rotation steps, each row followed by its count of steps:
The counts run from 0 to 118.
[ 1.11  0.47 -1.51  1.20  3.34 -1.71 -0.05  0.38  0.35 -6.56  0.20 -0.14
 -2.21 -0.52 -1.29  0.33 -0.76 -3.21 -1.86 -1.83 -1.35 -3.77 -3.48 -0.24
 -1.12 -0.95 -0.99  0.20 -4.81  2.56 -2.97 -3.58  5.77 -0.58 -1.20 -2.79
  1.12 -0.84  1.54  1.16 -0.36  5.70 -1.25 -2.43  1.60 -1.13  3.26  4.06
 -0.75  0.02 -1.57 -0.39 -0.87  0.36 -2.52 -1.37  2.21  4.21 -1.06  1.61
 -1.56 -0.32 -1.16  0.56 -0.57  1.37] => 85
[ 1.00  2.67  0.70  1.96  1.27 -1.35  1.07 -0.48  1.49 -2.57  1.65 -1.59
 -2.89  0.54  0.60 -0.04 -0.37  0.39  0.23 -3.43  0.24 -0.78 -4.62 -2.77
  1.15 -2.53 -2.34 -0.68 -6.28  2.09 -2.10 -0.68  3.18 -1.10  3.20 -1.74
  2.08  1.76  1.45 -3.40 -0.03  6.92 -1.44 -2.94  2.59 -1.79  3.65  0.86
 -0.37 -0.38 -0.56 -3.03 -1.07 -2.15 -1.65 -3.27  1.71 -0.10 -1.76  1.69
  1.25 -0.23 -0.52 -1.05  1.18  2.51] => 70
[ 2.25  3.76 -0.70 -0.07  3.53 -2.22  0.53 -0.68 -0.33 -5.79  0.64 -2.40
 -1.34  1.36 -1.08 -0.82  0.84  1.18  0.12 -2.51 -0.53 -1.29 -5.34 -0.11
 -0.57 -1.82 -1.96 -2.27 -5.00  0.34 -1.43 -0.71  4.43 -1.61  2.47 -1.24
  1.43  2.42  2.97 -0.70  1.96  3.40 -0.83 -0.17  2.00 -1.78  2.56  4.02
 -1.34 -0.97 -1.82  1.44 -1.02 -0.09 -1.62 -1.92  2.44  1.52 -2.90  0.89
 -2.31 -0.50 -4.73 -2.20 -0.04  1.62] => 96
[ 0.68  2.21  0.79  0.85  3.08 -2.98 -0.91 -1.81 -0.09 -4.66  0.97 -1.63
 -0.29  2.47 -1.05 -0.85  0.99 -0.06  0.17 -4.15 -2.18 -2.19 -4.18 -0.82
  0.20 -3.06 -2.42  0.05 -4.76  1.63 -1.40 -1.54  4.86 -2.17  1.65 -0.89
  2.13  1.07  2.36 -0.47  1.06  5.40  2.07 -3.75  1.53 -2.96  4.05  2.19
 -1.48 -0.99  0.07 -1.00 -0.80  0.60 -2.68 -3.42  0.39  1.82 -1.93  0.49
 -0.79  1.04 -3.27 -1.13  0.42  0.67] => 94
[ 1.20  1.28 -1.26  0.79  2.45 -0.90  0.87 -0.68  0.48 -5.02 -0.28  0.52
 -3.25 -0.92  0.78  0.87 -0.69 -1.51 -0.67 -2.49 -0.86 -4.70 -4.78  0.12
 -0.35 -1.65 -1.87 -0.07 -3.70  0.58 -4.69 -4.04  5.19 -1.46 -2.78 -1.58
  4.20  0.40  1.54 -1.85 -1.10  4.45  0.56 -2.18  0.57 -1.11  3.11  2.67
 -1.06 -2.56 -1.65 -3.51 -3.13  0.47 -1.55 -0.95  1.52  1.89 -0.33  1.95
 -1.06  1.41 -2.69  0.77  0.59  0.19] => 83
[ 1.33  2.54 -0.55  2.77  3.31 -1.87  0.28 -1.07 -0.60 -2.54  0.62 -1.67
 -0.99 -0.62  2.14 -0.90  0.86  0.41  2.20 -3.68 -0.26 -1.20 -5.18 -1.82
 -0.36 -2.98 -2.52 -1.29 -6.11 -1.10 -3.13 -1.13  3.19 -1.01  2.26  0.00
  3.81  2.11  1.25 -1.84  0.97  5.16  0.65 -1.97  1.44 -1.66  3.54  1.97
 -1.76 -2.22 -1.73 -2.81 -1.19 -1.37 -0.63 -3.31  1.62 -0.64 -2.34  1.62
 -0.78  0.45 -3.56 -1.51  1.25  1.03] => 66
[ 1.44  0.73 -1.27  1.18  2.83 -0.85  0.98 -1.08  0.58 -6.05 -0.21 -0.24
 -2.55 -0.70 -0.24  1.00 -0.81 -2.62 -1.55 -2.01 -1.27 -4.62 -4.37  1.00
 -0.82 -1.00 -1.23 -0.08 -4.20  1.62 -4.20 -4.23  5.52 -0.81 -3.02 -2.85
  2.25  0.50  1.75  0.02  0.06  4.91 -0.83 -1.51  0.93 -0.39  2.73  3.47
 -1.15 -1.78 -2.58 -1.00 -1.62  0.18 -1.33 -0.37  2.32  3.52 -0.88  2.37
 -2.15  0.10 -2.16  0.60  0.22  0.17] => 84
[ 2.39  1.60 -0.89  3.03  2.89 -2.14  1.68 -0.65  0.15 -3.42  0.07 -2.46
 -1.31 -1.23  1.31 -0.78 -0.09 -0.89  0.39 -2.68 -0.35 -1.44 -4.91 -1.24
 -0.15 -2.27 -2.50 -1.73 -6.43  1.83 -3.14 -0.98  3.40 -0.74  1.90 -2.64
  0.53  2.73  1.03 -1.04  1.87  6.04 -2.81 -0.56  2.56 -0.68  2.93  3.60
 -1.24 -1.18 -1.94  0.55  0.62 -3.48 -0.21 -1.91  2.12  0.34 -2.43  2.56
 -0.90 -1.07 -1.06 -1.65  0.79  2.31] => 68
[ 1.63  1.75 -0.25  1.79  0.91 -0.23  2.37 -0.16  2.18 -3.30  0.06  0.13
 -2.92 -0.85  2.18  2.11 -1.84 -0.19 -1.72 -2.73 -0.45 -3.25 -4.46 -1.28
  0.32 -1.99 -2.47 -0.43 -4.37  2.90 -4.50 -2.33  4.07  0.03 -1.13 -3.86
  1.37  0.40  1.38 -3.26 -0.63  6.96 -1.84 -2.08  2.09 -0.48  3.34  1.62
 -1.21 -2.73 -1.89 -1.72 -1.91 -3.00 -0.93 -1.69  0.79  0.89 -0.38  2.35
  0.41 -0.13 -0.30 -0.04  0.50  2.29] => 76
[ 1.20  1.35 -2.42 -0.91  3.02 -2.50  0.23  0.56  0.89 -7.18  0.95 -1.76
 -4.33 -0.39 -1.41  0.36  0.93 -1.21 -1.74 -1.99 -1.21 -1.92 -4.94  0.17
 -0.90 -0.06 -1.99  0.37 -4.11  1.31 -2.48 -3.59  4.37 -0.28  0.83 -1.06
  2.29  3.23  1.10 -1.07 -0.06  4.29 -0.95 -1.48  0.09 -1.45  2.59  4.15
  0.84  1.32 -1.86 -1.63 -0.58  1.75 -2.74 -0.89  3.41  2.78 -1.43  2.54
 -2.02  0.20 -1.33  0.17  0.42 -0.39] => 22
[ 1.30  1.68 -0.18  2.79  2.59 -1.83  0.91  0.10  0.81 -3.03  1.01 -1.80
 -1.44 -0.69  0.91 -0.52 -0.55 -0.70 -0.20 -2.93 -0.36 -0.47 -4.29 -2.88
  0.15 -3.15 -2.28 -0.99 -6.60  3.10 -2.38 -0.70  3.28 -0.46  2.90 -2.25
  0.47  1.73  0.74 -1.64  0.73  7.31 -1.79 -2.40  3.03 -1.24  3.84  2.57
 -0.88  0.01 -0.72 -0.61  0.51 -2.86 -1.46 -2.99  1.28  0.52 -2.05  1.93
  1.07 -1.14  0.12 -1.29  0.74  3.33] => 69
[ 1.30  3.74 -1.95  1.40  1.74 -0.94  2.61  1.98  0.24 -5.74  0.39 -1.72
 -1.62 -1.25  0.76  0.69 -0.57 -0.17 -1.47 -2.14  1.19 -2.94 -6.72  0.15
 -0.99 -2.20 -2.86 -1.24 -4.80  1.39 -3.25 -1.51  4.54  0.65 -1.04 -1.65
  2.66  1.47  0.45 -1.65  0.15  2.58 -3.39 -0.84  0.94  0.98  2.65  2.49
 -2.01 -2.48 -1.56 -2.52 -2.14 -1.76 -0.84 -1.62  1.59 -1.01 -3.15  3.39
 -0.88  0.52 -2.32 -0.12  2.12  1.51] => 10
[ 1.81  1.54 -1.30  1.04  3.94 -2.41 -0.31 -0.07  0.95 -3.72  1.18 -1.09
 -0.86  1.37  1.18 -0.68  0.88  1.76 -0.10 -3.21 -0.75 -1.26 -4.78 -0.63
 -1.56 -4.05 -0.96 -1.03 -5.85 -0.74 -2.44 -1.07  3.85 -0.25  2.58 -0.10
  2.01  2.30  3.32 -1.90  1.59  4.69  1.40 -1.34  1.59 -0.12  3.38  3.11
 -2.49 -2.28 -3.01 -0.93  0.58 -1.62 -2.11 -2.65  2.11  2.35 -2.50  0.22
 -1.62 -0.73 -3.53 -2.76 -0.89  0.23] => 32
[ 1.86  4.48 -0.26 -0.17  1.08 -1.67  2.72  1.10  1.10 -4.96  0.96 -2.17
 -2.19  0.83 -0.56  0.21 -1.02  1.59 -1.47 -2.33  0.96 -1.12 -5.81 -1.85
  0.06 -2.23 -2.79 -1.59 -4.88  3.31 -1.58  0.34  4.33 -0.67  1.87 -2.21
  1.53  2.58  1.74 -3.06  0.21  4.33 -3.32 -1.08  2.73 -0.97  3.26  2.50
 -0.42 -0.60 -0.45 -0.22 -1.57 -1.46 -2.34 -2.34  1.13 -0.46 -3.42  1.90
  0.28 -0.73 -1.58 -1.56  1.63  3.22] => 6
[ 3.31  1.51 -1.11  0.98  2.23 -2.11  2.14  0.46  0.63 -2.93 -0.25 -0.33
 -1.29  0.48  1.90 -1.89 -0.62  1.09 -0.58 -2.74 -0.37 -1.04 -5.70 -2.44
 -0.92 -3.19 -3.59 -1.40 -4.77  2.08 -3.71 -0.17  4.03 -2.25  0.74 -2.50
  1.45  3.86  2.18 -3.11  1.17  5.63 -0.36 -0.91  2.89 -0.37  3.71  3.61
 -1.13 -1.75 -0.98  0.80  0.94 -3.20 -1.84 -1.40 -0.08  0.89 -1.99  1.59
  0.27 -0.94 -0.29 -2.64  1.16  1.46] => 35
[ 1.06  1.62 -0.84  0.70  2.58 -2.30  0.30 -1.13  0.56 -5.19 -0.93 -1.49
 -2.80  1.04 -0.87  0.73  1.48  0.94 -0.57 -1.63 -1.39 -1.72 -4.58  1.14
 -0.64  0.11 -1.66 -0.83 -3.85 -0.08 -2.27 -4.47  3.93 -1.25 -0.25 -1.01
  3.18  2.43  2.79 -1.37  0.43  4.20 -0.19 -3.13 -0.56 -2.30  2.12  4.01
  0.06 -0.29 -3.16 -0.84 -2.73  2.45 -2.85 -2.58  3.23  2.82 -0.81  2.31
 -3.41 -0.62 -3.83 -0.32  0.24 -0.36] => 55
[ 1.82  0.55 -2.26 -1.18  4.17 -3.12 -1.78  1.06  0.95 -5.57  1.41  1.04
 -2.70  0.34  0.87  1.00  1.19  1.46 -1.01 -3.10 -2.28 -0.17 -3.68 -1.81
 -2.06 -1.44 -2.86 -0.46 -3.35  0.81 -2.86 -2.34  3.77  0.82  0.96 -1.75
  1.84  2.33  2.17 -1.93 -1.04  6.35  2.25 -2.81  0.92 -2.08  3.52  3.55
 -0.37  0.05 -1.99 -0.35 -0.16  1.06 -2.94 -2.28  1.83  2.81  0.20  0.99
 -0.88  0.04 -2.08 -0.63 -1.82  1.49] => 24
[ 1.72  2.80 -2.00  1.64  1.73 -1.02  2.64  2.37  1.23 -5.25  0.52 -1.28
 -0.89 -1.41  0.81  1.19 -1.09 -0.43 -2.78 -2.11  0.40 -2.45 -5.45 -0.62
 -1.53 -2.01 -2.93 -0.92 -4.64  3.46 -2.61 -1.37  4.70  1.22 -1.25 -2.89
  0.70  0.66  0.23 -1.27 -0.22  4.59 -3.84 -1.02  1.48  0.73  2.88  3.81
 -1.58 -1.58 -1.34 -0.12 -1.21 -2.30 -1.51 -1.79  1.02 -0.07 -2.20  3.13
 -0.46 -0.81 -0.49 -0.28  1.10  2.76] => 11
[ 2.58  3.07 -1.55  0.64  4.10 -2.74  0.39  1.10 -0.56 -5.04  0.92 -1.28
 -0.26  0.15 -0.05 -0.84  0.30  1.00  0.12 -2.62  0.21 -0.08 -4.72 -1.80
 -1.70 -2.31 -2.42 -2.56 -5.35  0.98 -1.61  0.35  4.48 -0.78  2.27 -0.95
  1.06  1.26  2.44 -0.84  0.94  4.71 -0.35 -1.10  2.82 -1.62  3.21  4.02
 -1.49 -0.77 -1.26  2.20 -0.31 -0.91 -1.78 -2.56  1.62  1.09 -2.49  0.80
 -1.18 -0.54 -3.21 -2.16 -0.53  3.84] => 97
[ 1.73  2.15 -0.45  1.84  3.37 -2.47 -1.26 -0.76 -0.16 -2.61  0.67 -0.48
 -0.83 -0.37  2.20  0.04  0.72  2.05  1.37 -3.75 -1.09  0.29 -4.32 -2.38
 -0.52 -3.13 -2.46 -1.97 -5.75 -0.42 -2.64 -0.90  3.30 -0.61  3.02 -0.48
  2.20  1.44  2.16 -2.64  0.33  6.61  1.49 -3.01  2.06 -1.83  3.73  2.25
 -1.68 -1.81 -1.71 -0.74 -0.74 -1.56 -1.25 -3.99  1.16  0.19 -0.94  0.59
 -0.52  0.11 -3.55 -1.74 -0.49  2.58] => 65
[ 1.05  0.95 -0.69  0.07  3.38 -2.09 -0.32  0.67  0.41 -6.29  0.73 -0.48
 -2.99  0.19 -1.90 -0.53 -0.67 -2.32 -1.32 -2.34 -1.16 -1.90 -3.66 -1.70
 -0.76 -0.85 -1.44  0.10 -4.43  2.99 -2.53 -2.91  5.67 -1.73  0.02 -1.75
  2.30  0.05  1.78 -0.10 -1.44  5.90  0.16 -3.29  1.65 -2.34  3.40  3.40
  0.49  1.26 -0.38 -1.27 -1.47  1.64 -4.09 -1.71  1.91  3.99 -0.70  1.35
 -0.30  0.58 -0.74  0.96 -0.39  1.47] => 86
[ 2.37  3.43 -0.80  0.19  2.90 -2.62  0.88  1.04 -0.85 -3.99  1.08 -0.35
 -0.80  0.47  0.82 -1.80 -0.15  0.76  0.99 -3.60  0.28 -0.25 -5.92 -3.33
 -0.72 -2.95 -3.69 -2.22 -4.56  1.34 -2.36  0.68  4.26 -2.12  1.34 -0.89
  3.30  1.78  1.85 -2.15 -0.22  4.52  0.99 -1.82  2.67 -1.96  4.20  2.84
 -1.61 -1.25  0.89 -0.43 -1.13 -1.04 -2.01 -2.59  0.10 -0.20 -2.40  0.64
  0.52  0.76 -3.00 -1.56  1.28  2.95] => 1
[ 1.83  1.18 -2.30  1.32  2.57 -1.53  2.06  1.29 -0.14 -5.41 -1.24 -0.18
 -2.04 -1.16  0.28  0.00 -0.07 -0.92 -1.47 -1.22  0.10 -1.91 -4.66 -0.16
 -1.42  0.42 -3.09 -1.24 -3.91  1.48 -3.56 -3.50  5.17 -0.71 -3.48 -2.23
  3.26  1.60  1.03 -0.68 -0.92  4.59 -2.60 -2.09  0.23 -0.31  2.11  5.09
 -0.05 -0.18 -2.38 -0.32 -1.82  1.47 -3.21 -1.25  1.65  1.96 -0.56  3.79
 -2.29 -0.49 -0.95  0.70  1.06  0.35] => 51
[ 2.59  1.04 -0.89  1.18  3.25 -3.01  0.39 -1.49 -0.78 -3.17 -1.10 -0.02
 -1.87 -0.15  1.66 -0.82  1.96  0.80  0.77 -3.58 -2.62 -1.44 -5.23 -0.75
 -0.51 -0.37 -4.23 -1.09 -3.48  0.46 -3.32 -2.86  3.66 -2.20 -0.88 -1.98
  3.49  3.49  1.98 -1.68  0.54  6.08  1.35 -3.43  0.73 -3.16  3.53  3.41
 -0.26 -0.81 -1.09 -0.18 -1.08  0.73 -1.55 -2.31  0.67  0.60  0.22  2.96
 -1.71  0.17 -2.77 -0.63  0.74  0.77] => 59
[ 1.33  1.42 -1.96  0.88  5.00 -2.37 -0.98  0.55 -1.34 -6.21  0.53 -0.62
 -0.84 -0.25 -0.30 -1.43  0.51 -1.84  1.03 -2.91 -0.38 -2.11 -4.22 -0.76
 -1.85 -1.60 -1.25 -0.89 -4.72 -0.31 -2.90 -2.61  5.76 -1.55 -0.10 -0.24
  3.57 -0.19  2.32  0.88 -0.34  4.03  1.86 -1.88  1.44 -1.80  3.11  3.83
 -1.53 -0.96 -1.24 -0.94 -1.62  1.64 -2.21 -1.82  2.05  2.72 -1.57  0.65
 -1.72  0.92 -4.05 -0.13  0.13  0.75] => 90
[ 1.64  1.02 -2.25  0.36  3.74 -3.04 -0.66 -0.60 -0.25 -4.80  0.54 -0.32
 -2.33 -0.40  1.32 -1.25  1.75  0.03  0.30 -3.44 -2.28 -2.49 -5.42 -0.06
 -1.46 -2.01 -2.99 -0.34 -3.67 -0.70 -3.47 -3.06  4.00 -0.84 -0.07 -0.24
  4.03  3.60  1.93 -1.81  0.64  4.46  2.58 -1.45  0.08 -1.48  3.57  3.42
 -1.25 -1.52 -1.46 -2.37 -0.45  0.63 -1.08 -1.26  1.49  1.11 -1.15  2.23
 -1.99  1.00 -3.25 -1.38  0.57 -1.12] => 26
[ 2.48  2.10 -0.51  0.73  3.34 -2.40  0.12 -0.89  0.25 -3.19  0.09 -0.61
 -1.98  0.43  1.26  0.22  1.10  2.19  0.63 -2.95 -0.99  0.90 -4.25 -2.40
 -0.63 -1.75 -2.63 -2.50 -4.81  0.41 -2.24 -0.61  2.96 -0.58  3.39 -1.89
  1.38  3.25  2.45 -3.31  0.68  6.59  0.34 -2.37  2.16 -2.67  3.12  3.58
 -0.45 -0.45 -2.08  1.44 -0.63 -1.06 -1.60 -3.04  1.93  1.01 -0.49  1.36
 -0.88 -1.21 -2.87 -2.17 -0.71  3.29] => 64
[ 0.35  1.86 -3.51 -0.10  3.55 -1.86 -0.47  3.65  0.87 -6.65  1.65 -0.09
 -2.55 -2.43  0.65  1.60 -0.61 -1.20 -2.11 -2.18  0.42 -1.43 -4.04 -1.44
 -2.83 -1.05 -1.73 -0.49 -4.40  1.35 -3.39 -2.59  4.99  2.48 -0.30 -1.39
  2.29  0.16  0.23 -1.00 -2.15  4.92 -1.13 -2.24  0.48  0.57  2.97  3.83
 -0.93 -0.35 -1.79 -2.24 -1.33  0.15 -2.49 -1.62  1.96  1.42 -0.73  2.38
 -0.38  0.34 -0.96  1.13 -0.19  1.68] => 114
